In the data rows, 128 means zero.
Some points, one per row:
[ 91 201 136 149  72 146 230 160  42 158 138  76 137 139  59 111]
[ 72 182 143 167 103 117 240 159 143 174 108 135 111 144  95 142]
[155 127  75 135 100  87  56  90 130 104 149 144 163  86  90  83]
[ 92 118 138 143 121 173 189  47  61 131 124 107 129 214 193 131]
[110 106  96 137 146  87  97 124 157 137 124 111 110 154 147 122]
[179  96  97 118 190 219  96 147 126 140 139 127 143 163  63  92]
[209 117 130 144 166  32  65 140 152 120 159 109 100 121 194 157]
[118 136 165 113 111 194 136  69 163  76 138 122  99  97  92 163]
[137 106  84 160  89 102  49 184 141 175 137 135 202  84  91 100]
[103 171 170 143 126 152 232 136 116 179 139  84 110 135 111  58]
[166  64 103 137 149 122  56 144 145  94 198 127 135  91  87  64]
[138 156 177 144 160  78  96 106 132 145  49 176  91 100 157 122]
[ 71 226 166 155  90 178 206 166 111 131 149 126 131 170  74 126]
[ 99 165 139 132 144  70 102 112 105  46 121 140 103 178 141 135]
[148  67 185 114 143 104 122 112 165 137  77 151 125 152 138 168]
[159 161 121 139 105 164 100 110 113 119 139 138 151  40  66  69]
[189 116 128 140  94 112  89 137 122  77 111 172 143  84 110  47]
[104  92 146 104 197  58  45 131 139  92  65 126 129 180 144 140]
[132 125 142 113 146 197 184  50  57  87 119 139  91 176 174 137]
[105 145 147 101 183  62  47 100 130 123 106 155 128 177 128 138]
[ 96 132 111 128 144  26  59 160 201 135 130 164 124 126 190 160]
[160  85 123 105 161 221 255  97  47 106  65 184 196 131 135 150]
Then 16 other points, each followed by its number:
[ 94 154 133 113 187  84  84 161 151 177 134 155 153 178 164 142] 0
[108 124 158 171 126 168 183  90 131 149 150 139  76  91  63 206] 1
[168 120 118 143 117 120  86 171 169 120 162 119 199  67 114  70] 2
[128 152 145 120  86 169 164 106 156  69 111 106  64  82 121 189] 3
[158 142 136 128 131 125 112 180 146 112 168 118 167  97 132 150] 4
[129 113 152  88 129  62 127 191 110 120  81 147 115 137 196 116] 5
[ 76 145 150 130 132 190 130  67 183 134 107 103   2  98 149 169] 6
[171  94  75  94  66  72 110 117 132 127 174 134 155 107  47 141] 7
[ 85 121 187 153 153 168 156 106 118 139 144 134  44  90 145 142] 8
[170 129  74 141  59 145  74 146 185 107 142 103 130  90  50  42] 9
[119 155 152  89  70  64 127 147 152 186 112 149  84 168 190 133] 10
[100 134 102  93 191  51  86 164 129 144 104 153 123 124 168 177] 11
[ 87 233 176 161 136 160 202 135  82 153 103 126 130 193  98 142] 12
[143  95  78 108 141 218 176  61  26 113  96 106 169 173 123 106] 13
[121  88 138 108 168  58  81 110 187 133 113 134  98 129 141 152] 14
[139 108 113 103 136  38  88 147 138 119 116 187 124 132 174 120] 15
Which of these numbered points is nearest to each point below, looking only along the 7 directions in which the first points spread most? Its number follows each.
[180 122  37  73 102 181 120  81 140 136 129  77 142 115  80  63] > 7
[ 74 213 156 101  92 152 223 197  47 149 128 117  65 107  93 125] > 12
[139 100 110  75 159 180 178  90  60 123 111 147 162 163 151 115] > 13
[164 177  75 151 101 255 255  82  38 118 168 121 189 200 105 106] > 13
[ 86 116 214 122 191  54  50 166 185 126 116 128 111 114 150 124] > 14
[161 155 117 126  92 250 231 213   0 127 178 125 228 174  85  23] > 13
[122  78 153 155 158  95  72 142 164  99  99  91 141 133 170 140] > 14
[184 119 145 161 157  88 136 160 155 142 102 164 126 146 186  98] > 5
[180 171 158 116 131  76  50 124  87 113  87 162  89  82 182 112] > 15
[164  89  69  81 127 163  62 147 181 163 124 142 156  66 133  70] > 2
[113 119 193 124 142 190 156  30 181 111  90 184  62  99 150 104] > 3
[160 168 112 115 148 123  79 108 108 147 106 112 186 117 141  66] > 7
[153 101 134 123 164 162 231  54  45 120 117  77 149 130 151 166] > 13
[188 145 123 126 107 166  87 183 165 138 176 130 185  44 127  68] > 2
[ 94 156 113  98 167  41 114 152 110  97 150 159 133 132 181 143] > 5
[112 118 165  64 183 114  88 170 123 127 148 116 135 176 140 137] > 0
[139 169 148 150 145  80 107 104 170 186  81 132 126 138 189 138] > 10
[ 89 145 132 117 120  50  91  98 113 128 125 188 104 157 161 160] > 5
